rotation steps, each row followed by its count of steps
The counts run from 0 to 323.
[ 32 -22  -3 -33  10  -1   7   4  25 -29  22 -38 -11 -27  -1  -1   5 -31
  49  26  19  40 -14 -10 -21  17  15   5 -16 -21 -31 -10   3  -1 -18  30
  25 -15   0 -12  10  30  17   3 -23   3 -33  31  -9 -56 -12  -4   3 -31
 -10  22  16  -2  33   0 -47 -23   6  -4 -41  34  31   3   9 -24  18  -1
 -15 -24 -34   9  -6   4  18  58 -17 -19  -9 -21  17  -1  13   6] | 160
[ 32 -11 -16 -16 -46   7 -19   1  15 -31   3   0   5 -53  22   6  23 -16
  24 -32  37 -18 -11  -6   1 -32  22  -3  -2 -16  -8  12 -19 -23 -23  -5
  40 -12  20 -11 -24  20  -9  28 -15  28 -47 -22  14 -55   4  12 -10 -33
  -2   7   0  -2 -22  42 -63 -42   7 -17 -23  26  11 -25   6  -6 -10  -3
   0 -22 -13 -16  23 -21  22  18 -33  -1  33  -3  20 -24 -18  13] | 169
[-53  -8  -4  18  12  -2  -8  16  -7 -29  43  34 -13   9 -53  -2   8  26
  16 -15 -47 -26  15  37 -11  27  13 -14  13 -18 -11  -2  15  -5  14 -16
 -28  -5 -20  40  39 -19   3   6   8 -18  25  10 -20  19 -33  12  25  31
  -6  -3 -16  43   2  20  20  25  -6 -10 -19 -31  11  19  20 -14 -37 -11
  -2  36   5 -32  -2   5 -18 -42  -6 -34 -36  -5  33  15 -12  14] | 258
[ 13  19  25  20 -43 -17  -1 -22   5 -33  21  -6  13   2  10  -3  20  51
  12 -27   9 -14  41   9  -9 -18  40 -15   7 -15 -10  12 -43  27 -14  19
 -32  37  18  28 -29   5 -10   7 -26   3   5   6  22 -12 -21   8 -12  18
  32   1   8 -24 -27   8  45 -21  -9 -15  -5 -17 -36  35  -3   8 -47 -13
  65   2  32   8  42  -3  20   2  13 -11 -16 -33 -26 -33  -2 -15] | 70
[ -4 -13 -18 -33  57  27   0  -4 -13  -9 -19   3 -38  11   1  -1  -3 -18
  12 -25 -43  21   8  -2   2 -14 -14   1   8  27  15  -9  15 -13  30 -11
  29 -40 -19 -12   6   2  -4  17  19  24 -25 -30   0  14   6  12 -10 -15
 -52  -5 -24  36  31 -40 -16 -16 -18   5   8  12 -25 -49  30 -14  55   8
 -12   8 -33 -51  26   0  11 -41  -8 -14  34  10  25  11   1 -18] | 102
[ 23 -20 -18 -39 -12   1   4   9  12  -8 -28  14  -5 -31  15 -12   1   9
  27  -3 -12   8 -22  27 -10 -14  13   2  16  27   6  -5  -6 -30 -10 -39
  55 -37  19 -11 -10   6  18  32  15  15 -58 -10 -14  -2  -3  24  -7  -6
  -5  15 -29  20  -4 -21 -38 -32   5 -14  -8   4  15 -47  38  -8   9 -10
 -22   5 -33 -68  32 -30  24 -26 -17 -17  37 -15  52 -26   6 -10] | 302
[-42  -1  -4  10  -1 -26  -1 -29  -2 -19  -7  -3  23   9   1 -32 -19  46
  27  29 -13  10  18 -10  24   2  26   4  24  26 -16   6 -49  44  -4 -29
  -2   8  29  17  16 -10  22  27   8  18  -8   3  -1 -13 -19  22  11 -17
  23 -32 -10 -28   9 -40  48  -5   4 -17  22 -27 -39 -12 -30  12  -3 -33
 -10 -35  12 -25  42  20  23  -2   6  17  20  13 -20 -10  33 -11] | 207
[-33 -23 -20   9 -15 -13 -25 -31   2 -37  25 -21  11 -14   5  -5  13  13
  58  22   4 -11  16 -18  -2  -3  16 -29   3 -44 -54  13  -6  19  -9 -21
 -18  34   3  17  15  -4  22  38 -24  26  -2  17  -2 -41 -35   3  13 -58
  19 -23  19   1  10  20  13  -8   7 -26 -31  -4  -1  10 -36 -37 -16 -32
 -14 -28  -2   3  24  39  44   5 -23  29 -18   7  -1   7  32   2] | 147
[-63   5  -1  20   8  -9  -9   1  -3 -32  19   4 -20  37 -64   6 -19  23
  42   8 -19  -7  -2  16 -12  26 -11 -12  13 -18 -31 -11  11  19  14   7
 -34  15 -15  40  44  -1  16   6 -16 -15  39  22 -18   9 -54  -4  31  41
   7 -19  -1  24  16  -9  38  26 -10   7 -19 -33   7  35  -9 -25 -20 -22
  -5   4   6   2  -5  19 -13   1   7 -32 -39  -5  18  33  -1   5] | 137
[-10 -10  21  23  27   6  10 -33 -11   2  54 -33  -2 -27  -4 -10  43   8
  21  39 -14   1  21 -38  -6  17   6 -30 -23 -45 -10 -10   3  27   8   8
 -56  36  13  33  23  -9   8 -10 -22  -1  -1  24  -8 -22 -22 -25   0 -52
   1 -19  30  -2 -16  11  56  -2 -19  -4  -6  16  -1  47 -11 -12  15  13
  14  -5  13  13 -39  23  21  15 -25  -4 -21  -9 -20 -11  -5 -12] | 144
[ 11 -24 -28 -40  -5  10   8   9  -4 -18  28  23   9 -59  -8 -14  23   1
   1  -2  -8 -20 -47  14  -4  24  -6  -2   9  11  21 -19   7 -44   8 -43
  40 -28  38   1  12 -14  -1  30   9   5 -40  10 -14   7   1  21   1  -4
 -17  14 -11  31 -26  -2 -21 -10   4 -28   4  -2  31 -37  33 -14   0   0
 -22  21 -18 -68  -8 -23  -6 -33 -29 -28  29  14  53 -11 -21 -15] | 46
[ -9   5  16  17  39   6   0 -30   9   3  15 -41 -16  26   9  13 -12  -2
  24   7 -18  18  24 -23  24  -7   6   5 -20   8  -8  -4 -22  44  -3  40
  -6  11 -17 -11   1  -4 -10 -18  -3  19   8  13   2 -53   1 -25 -10 -48
 -18  -9   6 -42  42 -33   8 -26 -25  10   1  36 -40   7 -12   8  54  23
  12 -58  -8  11  22   6   9  44   4   8   8   8 -33  -4  12 -17] | 217
[ -8  11  18  27  -6 -11  19 -31 -22  -6  49   4  -8 -26 -21  -9  32  24
   4  31  -5 -11  10 -24   5  34 -15 -28  16 -37   6 -19   4  13  12 -12
 -55  22  34  45  23  -2  21   3 -10 -30  17   6   3  18 -42 -16  23   2
  32  -3  18  20 -48  15  70  15 -12  -2  23 -25   1  42 -11  -7 -24  10
  26  20  22   2 -38  13  -3 -16 -12 -18 -27  -1  -1  -7 -18 -11] | 266
[-36  17  15   2  24  20 -16 -45  -9 -22 -39 -19 -53  37   6  14   5  20
  20 -18 -18  16   7 -11  20 -19 -40   6  -1   7  -1 -31   4  28  17  23
 -31   7 -24  31   4  12 -12  13 -26  -5  36 -27  30  -9 -36   9 -23  -4
 -13  -6 -32   2  19 -32  22  -6 -31  11  13  -1 -43  10 -22   9  42  -4
  13 -29  15  36  36  18  13 -18  17  -6   1  11 -16   8  18 -35] | 214
[ 17  16  -1  36  16 -16 -10  54   1  38  30  12  -8  25 -33   6 -35 -29
  18 -36   1 -19   7  13 -14  -5  39  -9  19  17   2   7  -2   4  24  17
  32  -6  -1  -5 -15 -28 -16 -23  25   6 -10  11 -21 -35  44 -13  19   1
 -32 -10  10 -21   9  13 -10 -22 -19  27  -3  -4  -4 -18  28   5  -1  34
  -1  12  -4 -33  -8 -28 -41  36 -10   5   0  -9  -7   2 -45  60] | 117
[-33   2  -7  28  -3 -34  -5 -15  -6 -20  50  16  10 -27 -33 -21   3  28
  10  39 -10  -8  -5  -9  23  45   3  -5  34 -28 -15  10   1  22  10 -36
 -32 -10  46  39  38 -12  40  15  -7  -1   4  21  -4  -5 -43   7  26  -5
  33 -32  23  -4 -28 -16  46  17  15 -16  23 -44  24  17 -31 -24 -31  -6
  -9  -8  22 -18  -7  24  -9  -3 -23 -10 -24  16   9   2  -1  -9] | 267
[-44  -5  -9  58   7  -4 -16   1   2   9  49  33   5  27 -21   0  -4  24
  22 -27   4 -51  28   0  22 -16  21 -26 -25 -33 -20   2  -4  34   3  24
 -37  39 -38  42  12 -45  -6  -3  -8   2  35   6  -8 -47 -16 -13  23  -8
 -19 -24   3 -17 -20  32  28  -1 -18   4   2  -3  -3  35 -12 -11 -10  24
  24  -5  15   9  24  -2  -4   3 -16   3 -44  12 -38   5 -22  25] | 135
[ 21   8  14  42  27   0  -3  44 -18  32  61  -4   9  16 -35  -4  -9 -15
   7 -18 -19 -17  28  11 -23   3  44 -30  -5  -5   9  -6   8   9  26  13
  -1   5 -15   6 -15 -28 -36 -33  25   3 -14  16  -9  -5  26 -34  28 -20
 -34  -5  19  -2  -6  10  27  -8 -21  26  -2   1  -7  13  43 -10  -9  27
  34  39   4 -27 -37 -27 -12  22 -23  -5 -21 -32 -16  -8 -41  40] | 122
[ 12  -2  -4  -4  61  37   6  -8  -9  16   2  -4 -45  -8   8  -2  -5 -28
  -2 -17 -38  18   4 -23  17  -6   0 -12 -18  26  33 -15   4   1  12  26
  12 -17 -26 -13 -11 -22 -20 -21  17  28 -15 -29   6  -4  10   0 -18 -38
 -52  15 -27  12  22 -22 -25 -26 -34  28  12  46 -23 -16  23   2  81  39
  15  -3 -23 -34 -10 -11  -1  -9 -15   0  37  15  -2 -19 -12 -21] | 101
[ 24  -1  -4   2   9  20  19  18  21 -12  34  40 -11 -16   7   1  23   3
 -25 -33 -24 -36  -1  21   4   3  16 -10 -20  14  51  -9  -4 -28  -6  25
  29 -12 -11  12 -13 -34 -26  -3   5  -9 -17 -17  -3  -8 -12   9  -8   1
 -25  45 -25   9 -30  15 -29 -23  -6  -1  -2  21  12  -3  40  19  20  39
  31  25 -12 -50   6 -38 -26 -15   6 -42  25 -13  23 -33 -57 -14] | 179
[ 27  -5   6 -30 -17  18   2 -32  11 -44 -34   5 -48 -27  13   9  27  -3
   5 -42  20   7 -48 -15  17 -20 -39   0  -9  -4  11 -33   5 -11 -14  30
   4 -33   4  22   4  26   1  11 -45 -12 -13 -36  27 -34 -59  36 -33  20
  -5  24 -23  33   4   6 -29 -23  -7   3   1  25   8  -2   6 -12  37   4
  12 -23  -1  25  26 -20  15  -1 -14 -38  19   7  31   2  -5 -34] | 292
[ 12   8 -23  -6  24   0 -31  21  -8   6  -9 -25 -39  -5 -32   3 -29 -54
  27 -20  20  35 -40 -23   5   6 -12  11  34  31 -10   4  -1   4  29  -2
  50 -39  18 -12  -2  24   4  -8  -5  18  -4   2 -12 -34  33 -14  11  -1
 -32 -16  13  -5  26 -30 -27 -20 -20  34  21   5  -1 -44  -8  -3  16  19
 -36 -26 -22 -22  -2 -17 -41  40 -22   3  27  13  14  21 -12  21] | 233
[ 24   5  17 -23 -12   5  15 -42   5 -22 -26 -23 -34 -40  -1 -12  40 -16
  15  22  37  44 -56 -33  14   3 -31  13  17 -10  21 -30   6  13   2 -15
  -3 -30  46  29  13  44  36   7 -39  -5 -13 -14  19  -4 -54  15 -28 -11
  32  -1  -2  30 -14 -12 -11 -20  -6  -4  24  13  10   1 -10  -8  44  10
 -11 -33   4  28  -1   3  11  -3 -13 -26  29  12  21  -6  -9 -56] | 288
[ 18 -14  -9 -34  37  29  26 -28  13 -19  39   6 -27 -56   4   1  41 -11
   2   8  -9  -1 -26 -26  15  14 -23  -4 -26 -21  21 -21  28 -17   5  -5
   6 -17   4  18  21 -16  15  10 -18  16 -17 -10  -4 -12 -22   0 -22 -47
 -19  21 -14  23  -9   0 -43  -1  11 -11   6  37  29 -15   0 -18  59  30
 -12 -13 -21 -26 -10  -7  12 -19 -22 -24  24  13  24 -31 -10 -42] | 162
[ 19   0 -21  18  30  43 -19   5  -5  -6   5   4 -34  12   2  19  -7 -45
   6 -61 -11 -24 -12 -18  25 -27 -12  -9 -11   9  16 -11  21 -11  32  34
  16 -11 -25   9 -10  -4 -42 -10  -3  18  11 -28  21 -28  30  -8  -9 -23
 -58   6 -19  22  14   4 -43 -20 -41  25   4  25  -1 -23  16 -14  51  44
   2  -5 -25  -5  11 -25 -15 -11 -28 -11  20  14  -5   8 -35  17] | 235
[ 50   3  21 -14 -19 -14  14  30  23  -1  28 -10  16  -8  -2  -6 -15   9
   4 -10   8   6  14  41 -44  -5  63 -16  10   0  17  -5 -20 -17 -18  21
  40   3  19 -15 -32  10 -13   4  20  -6 -44  15  -6 -14  29   1   3  15
   3  38   4   0 -16   5  -1 -34  -2  -5 -34   1 -12   5  58   8 -23   1
  31  23   5 -39  -4 -36   1  26  -1 -26  10 -66  21 -46 -26  29] | 182
[-10  10  28  14 -12   3  -6 -43 -19 -21 -27 -33 -16  24  32   5  13  20
  16 -16  -5  22  31 -22  17 -30   3 -20  14  -1   0 -18 -21  44   4  17
 -41  29   5  18 -18  18 -15  12 -34  14  20 -16  34 -12 -25  -2  -7 -14
  14 -11  -5  -8  -4  -2  67 -13 -28  -3  24   1 -61  26 -23  12   0 -15
  52 -26  32  32  23  17  28  -8   2   7  -4  -6 -34 -20  17 -26] | 209
[-60  -9  -7  37   5 -25 -16 -16 -19   4   8   6   9   5 -31 -18 -10  11
  33  37  -7 -15  -9 -21  28  14   4   1  33   0 -33   7 -18  42  25 -47
 -22  10   0  42  52  -4  45  18  -7  13   6  17 -35 -19 -44  -9  25  -9
  20 -61  15 -16  -6  -8  45  10  -4  10  24 -36  -4  10 -36 -16   2 -17
 -25 -33  13 -13   8  27   1   9 -10  20  -9  44 -11   7  10   8] | 12
[ 13   0  -4  -3  24  46 -31  -8 -32 -17 -46 -21 -54   5   9  14   8 -45
  30 -65  11  12 -24 -28  17 -39 -42 -14   6  16   2 -24  15  -6  39  15
   4 -10  10  14 -24  13 -31   1 -33   5  15 -41  47  -8  13 -14 -22 -11
 -47  -1  -9  40   2  -6 -12 -21 -49  19  17  23 -17 -26   4  -4  36  20
   2   1 -11  20  12 -17   2  -8 -34   0  14  11  11   6 -30   5] | 231
[ -2  17  -5  11 -18  20  10  19  19 -37  29  52 -12  -4 -12   1  17  37
  -9 -47 -25 -43  -2  34   2   1  16  11 -23  -5  26 -17  -2 -19 -13  35
  -2   8 -11  39  -2 -20 -33  10  -9 -28  12 -13  -1   9 -32  19  -4  45
 -17  46 -32  23 -32  20  -6 -11  -8 -10  -7  -6   4  15  22   3  -7   2
  48  18   7 -31  13 -33 -25 -36  11 -54 -10 -19  23 -22 -51   4] | 58
[ 37  18  15  11  26  23   1  23 -36  24  35 -20 -28 -22 -23  -1  14 -38
  -7 -30 -10  -8   2   2 -13   2  -5 -25  14  -9  30  -9  20 -14  34   4
   5  -7  18  15 -13 -10 -28 -20   9   6 -13   1  10  22  31 -20   1  -9
 -39   0  19  33 -30  15  11  -2 -41  24  16   3   7   3  42   1  -2  36
  12  63   8 -20 -51 -15 -29 -19 -38 -13  -4 -21   6 -19 -52   9] | 244
[  4 -25  -9 -36  -1  29  -6   3   8 -37 -16   1 -45 -22 -22  21  21 -24
  29 -37  10  11 -58   6   1   8 -56  10 -12  -3  -6 -36  36 -24  13  10
  11 -24  10  28  14  26  -3   1 -48 -24   0 -10  13 -22 -28  13  -5  12
 -26  24   1  56  10   3 -41 -14 -24   7   1  26  29  -4   4 -13  16   4
 -16 -10 -14   3  -9 -20 -10   2 -28 -47   0   7  39  20 -22  -3] | 37
[ 21 -23  14 -12  -4  25  -2 -29 -24 -12  -7 -28 -39 -38  11   6  47 -41
  36 -23  33  18 -46 -37   6  -9 -56 -10   1 -24  -5 -26  21   7  22  -1
 -13   7  25  32   5  24   2  -1 -51  -9  -4 -11  28 -22 -33  -7 -17 -24
  -8   9  25  40 -17  12 -14 -11 -39  18  22  25  17  10   0  -6  22  13
  -5 -12  -7  40 -14  -2  15   2 -47 -20  -4  10   7   5 -19 -12] | 32
